Each row has a name. Each question is about the rows just above it.

51 28 42 64 = gek
-31 -74  61 -60 = maras
-32 -74  61 -91 = Nurug
After -32 -74  61, its row goes on with
-91
After -31 -74  61, its row goes on with
-60

 30 -21 -70 -53 -43 -29 -39 -57 -14 -21 -35  52 -45 -31 -10  65 -21  69  Vame
-42  -8  25   1 -40 -35 -21 -12  63 -21 -34  52  33 -20 -15 -31  -2 -19  poma
-59  33   9  46 -11 -39  49 -46  -2 -54  47 -52  38  14  10  27   1  21  rufi
 35 -81  -9 -41  85  83 -38  19 -67 -30 -45 -33 -53  49  77 -70 -70 -65  kuv
-40  33   9  46 -11 -39  49 -46  -2 -54  47  63  38 -39 -56 -26 -36 -25  bov
-17  50  -4   8 -57 -48  13  -4  44  37  20  31  22 -55 -42  52  52  42  pakeg
-42  -8  25 -22 -40 -35 -21 -12  63 -21 -34  52  33 -20   0  47  64  46  dafis
 68 -60 -29 -73 -11  25 -80  17  20  27 -81  71 -49  34  59  41 -39  48  lubo
-59  33   9  46 -11 -39  49 -46  -2 -54  47 -52  38 -39 -56 -26   5 -25  kimu
Where do -42  -8  25 -22 -40 -35 -21 -12  63 -21 -34  52  33 -20   0  47  64  46 appear?
dafis
Shared by bov and kuv:
49
Whose row is -17  50  -4   8 -57 -48  13  -4  44  37  20  31  22 -55 -42  52  52  42?
pakeg
The one value in kuv and bov:
49
Go on from -41  85 to the end of its row.
 83 -38  19 -67 -30 -45 -33 -53  49  77 -70 -70 -65
Which value is in both kuv and kimu?
49

-21   0  85  60 -47 -51 -> metid
-18   2 -19  42 -31 -28 -> tigo
-20   2  57  48 -35  42 -> Runi
-22   1  79  59 -45 -47 -> tiso
-21   2  62  51 -38 -36 -> Tivit
-22   1  73  56 -43 -43 -> miza
-21   2  67  54 -40 -39 -> Metuv
-19   2  53  45 -33 -31 -> mima
Which value is in both Tivit and mima?
2
The rest of the row after  1 79:
 59 -45 -47
The one value in Tivit and metid:
-21

  9  -9  58  93 -51  85 -22  29 : Duba
 41 -15  64  85 -22 -33 -68  48 : dekam
 40  86  30  95 -28  -1 -48  45 : ritus
 -9 -14  64  85 -60  52 -14  24 : ged
After -14  64  85, its row goes on with
-60  52 -14  24
The row with   9  -9  58  93 -51  85 -22  29 is
Duba

-63   5  38  71  11   5  -6   6  -9  19   9  20  73  -6  -2 -14 -29  61 -11 -16  37 -19   2 = Dabe
 -8  21   3  17  38 -48  22 -17 -35 -21 -42  -6 -43   2  24  60 -29  54  31 -17  24 -23  -7 = vezo
-37   2  13  26   4 -26  31  -3   6 -27 -26 -22  36  25  24  59 -57  93   3 -14   3  -4  -6 = Dak
 -8  -2  -7 -11  23 -33 -11 -35 -34 -36 -47  34  34   7 -24  70 -23  25  -2  -1  49  26 -10 = pilu
 19  10  24  11  -8 -30   8   0 -20  36 -31  34   7  -6  39 -29 -58  93   3  63 -13  -6  69 = vapa
 11  68  39 -20  -3  -5  45  28 -44 -21 -16  -9  -3 -27 -40  50 -23  15  -8  -2   2  37  59 = gamad
 11  68  39 -20  -3  -5  45  28 -44  -1 -16  60  -3  46 -23 -38  35  51 -36  15  -6  35  26 = Teg
-22  -6  52  31  70 -54  16 -35 -35   7 -10 -32  14 -34   1   0  20 -21  36  51  17  14   8 = ded
Whose row is -22  -6  52  31  70 -54  16 -35 -35   7 -10 -32  14 -34   1   0  20 -21  36  51  17  14   8?
ded
After -57  93   3, its row goes on with
-14   3  -4  -6
Whose row is  11  68  39 -20  -3  -5  45  28 -44 -21 -16  -9  -3 -27 -40  50 -23  15  -8  -2   2  37  59?
gamad
Whose row is  11  68  39 -20  -3  -5  45  28 -44  -1 -16  60  -3  46 -23 -38  35  51 -36  15  -6  35  26?
Teg
The one value in gamad and ded:
-21
 19  10  24  11  -8 -30   8   0 -20  36 -31  34   7  -6  39 -29 -58  93   3  63 -13  -6  69 is in which row?
vapa

 37 -65 -43 -69 : ter
 -4 -15  36 -33 : sen
 36 -65 -43 -68 : Gite
 37 -71 -68 -68 : doli
Which value is in both ter and doli?
37
The one value in doli and Gite:
-68
After -15  36, its row goes on with
-33
Go on from  36 -65 to the end of its row.
-43 -68
The one value in Gite and doli:
-68
Go on from  37 -65 -43 to the end of its row.
-69

 24 -16  -5 -10  29   0 -17  43  ligi
  1  19 -79  43 -15 -26  11 -35  pize
-42  24  -5 -44  16 -17   5   0  lalu
The one value in ligi and pize:
43
Which value is in both pize and ligi?
43
Whose row is   1  19 -79  43 -15 -26  11 -35?
pize

 29   7 -18 -38  -2  -6 -42 -21 -> geto
 12  57  16  29   3 -10 -43 -23 -> toge
-11 -19  17 -10  -5  41 -37 -45 -> Biben
  0  34   0  -1   1 -47  -4   8 -> togoz
-11  17  29  -5 -20  13 -37 -42 -> bizef
 14  12  12 -46 -29  51 -83 -70 -> dulag
-21   3   5  28   3 -10  32  21 -> pipa
-25  -1  13  25  -2 -24  20   3 -> Lik
 -6 -41   7   3  -7  44 -37 -46 -> fel
Shared by pipa and Lik:
3
After -21   3, its row goes on with
  5  28   3 -10  32  21
Shared by Lik and fel:
3
After 16 29, its row goes on with
  3 -10 -43 -23
Go on from  -2 -24 to the end of its row.
20  3
The rest of the row after  28   3 -10:
32 21

 12  -6 -27  18  -2   6 -17 -20 -26  33  fude
 28 -12 -43 -14  -3  -1  39  -2  21  79  Fif
 -3 -12  -7 -13  27  16 -18  -6   5 -43  sis
-17   9  24  -1  18  -4  14  37  -3 -21  Gog
-11  40   3 -45 -41  16 -19  -5  68 -74  goram
 -6  10  17  25  22  -6 -24   4  39 -17  metut
 -3 -12  -7 -13  27  -4  13  -3   1   5  Motek
Which value is in both metut and Gog?
-17
Go on from -4 13 -3 to the end of its row.
1 5
Which value is in both Fif and metut?
39
The one value in fude and Fif:
-2
The rest of the row after  16 -19:
 -5  68 -74

-27 -41   0 -18  13 -26  61   9 -43 : telu
-27 -17   0 -18 -77 -26  61 -41 -54 : fafav
-50 -43  -1  -8  21 -56  56  43  -8 : tupor
-34 -39  21 -14  19 -32  43  30 -10 : Pabiz
-27 -41 -23 -18  13 -26  61  19 -28 : godag
 24 -16  57 -47  24  49  18 -18 -26 : mir
 32 -23  30 -49  11  52  46 -51 -77 : bik
 -4 -33  90 -24   6  19 -76   3  -4 : nez
 32 -23  30 -49  11  52  46 -56 -77 : tefe
The one value in bik and godag:
-23
The one value in nez and Pabiz:
19
The rest of the row after  90 -24:
  6  19 -76   3  -4
After -23 -18, its row goes on with
 13 -26  61  19 -28
The one value in tefe and fafav:
-77

 0  1  1 -2  0 -1  0 -2 -2  0 -1  0 = kag
-1  2  3  3  3 -1  0  2 -1  0 -1  1 = gaso
 0  0  2  3  1  1  1 -3  0  0 -1 -3 = Pivo
 1 -3  1  1  0  0 -2  1 -1  0 -2  0 = bugav
 1  1 -2  3  2 -1  0  2  0  2  3  0 = kado
  9 -71  -5   4  18  11 -17 -44 -35  35 -28  24 = mede
 1  1 -4  1  2 -1  1  2  1 -2 -2 -1 = tev
 -6 -10   9   0  -1   0 -25   2  37  11  -3 -14 = Nenev
 3 -1 -1  3 -1 -1  0  1  1  1 -2  1 = gal
 -2   2   2  -4   1   0  -1  -2 -15   0  -2 -14 = rata
Go on from 1 1 0 0 to the end of its row.
-2  1 -1  0 -2  0
Whose row is  1  1 -4  1  2 -1  1  2  1 -2 -2 -1?
tev
The rest of the row after  1  2 -1:
 1  2  1 -2 -2 -1
After 3 2, its row goes on with
-1  0  2  0  2  3  0
After  1 -2  3, its row goes on with
 2 -1  0  2  0  2  3  0

 17   4  -2 -21 -14  17  -9  -3  -1 -21  12 : Fev
 16   5  15  36 -14  16  -8  -3   0 -21  11 : Bivaz
 14 -31 -17 -68 -20  31 -41   6 -26 -29  67 : temek
-20 -20  14  36  15 -47  17  13 -14   2 -25 : kipe
 58  62  -4 -44 -36  79  -2 -25  36 -38   5 : kal
-12 -18   8  15   7 -30   5  10 -13  -5  -9 : tak
The rest of the row after 16  5:
 15  36 -14  16  -8  -3   0 -21  11
After 14 36, its row goes on with
 15 -47  17  13 -14   2 -25
The rest of the row after  36  15 -47:
 17  13 -14   2 -25

 16   6  15 -44  42   2  -1  -3  51  27  29 -18 -12  -5   5   7 -19  28  -3 -53  34 -37   6  -3  74 -26   7 -> zov
 15 -18 -19  13   6  13  42 -21  25  24  49 -43   9  15 -13  -4  71  52  -1 -16  63 -21   8 -12  28 -13   7 -> defiz
 17 -15  11 -23  56  -9  38 -32   2 -24  20 -43  13 -30  12 -64  48   6 -25 -68  47 -10   0 -19  14 -36 -26 -> lafi
Whose row is  16   6  15 -44  42   2  -1  -3  51  27  29 -18 -12  -5   5   7 -19  28  -3 -53  34 -37   6  -3  74 -26   7?
zov
Whose row is  15 -18 -19  13   6  13  42 -21  25  24  49 -43   9  15 -13  -4  71  52  -1 -16  63 -21   8 -12  28 -13   7?
defiz

-13 -25  -2  -2 -13 -13  -2  -2  -2 -13 -13  -1 -13 -13  -2 -13  -1 -13 -13  -2 : pugug
-34  34  34  34 -34 -34  34  34  34 -34 -34  34 -34 -34  34 -34  34 -34 -42  50 : meti
-43  51  51  51 -43 -43  51  51  51 -43 -43  51 -43 -43  51 -61  81 -60 -43  51 : deba
-21  13  13  13 -21 -21  13  13  12 -21 -21  13 -21 -21  13 -21 -24 -21 -21  12 : Ronef
-33  33  33  33 -33 -33  33  33  34 -33 -33  33 -33 -33  33 -33  33 -33 -33  34 : dozu
-25  19  19  19 -25 -25  19  19  19 -25 -25  19 -25 -25  19 -25  19 -25 -25  19 : Lirip
-31  30  30  30 -31 -31  30  30  30 -31 -31  30 -31 -31  30 -31  30 -31 -31  30 : Bemin
-34  34  34  34 -34 -34  34  34  34 -34 -34  34 -34 -34  34 -34  34 -34 -34  34 : nuge
-24  18  18  18 -24 -24  18  18  17 -24 -24  18 -24 -24  18 -24  18 -24 -24  17 : migov
-22  13  13  13 -22 -25  20  13  13 -22 -22  13 -22 -22  13 -22  13 -22 -22  13 : dovad
-61  83  83  82 -61 -61  83  82  83 -61 -23  13 -61 -61  82 -61  81 -61 -61  83 : Duz
Where do -43  51  51  51 -43 -43  51  51  51 -43 -43  51 -43 -43  51 -61  81 -60 -43  51 appear?
deba
Go on from 18 18 17 to the end of its row.
-24 -24  18 -24 -24  18 -24  18 -24 -24  17
Shared by Lirip and pugug:
-25
After -61  81 -61, its row goes on with
-61  83
Whose row is -31  30  30  30 -31 -31  30  30  30 -31 -31  30 -31 -31  30 -31  30 -31 -31  30?
Bemin

 76  76 -60 -61  75 -61 -61  76 -61  75 -61 -61   4 -61 -> lan
 76  76 -60 -61  75 -61 -61  76 -61  75 -61 -61  76 -61 -> sek
 30  30 -35 -35  30 -35 -35  30 -61  75 -61 -60  30 -35 -> Pivi
 30  29 -35 -35  30 -35 -35  30 -35  76 -61 -35  29 -35 -> tafe
The rest of the row after  30  30 -35 -35:
 30 -35 -35  30 -61  75 -61 -60  30 -35
The rest of the row after 30 30:
-35 -35  30 -35 -35  30 -61  75 -61 -60  30 -35
The rest of the row after -35  30 -35  76 -61:
-35  29 -35

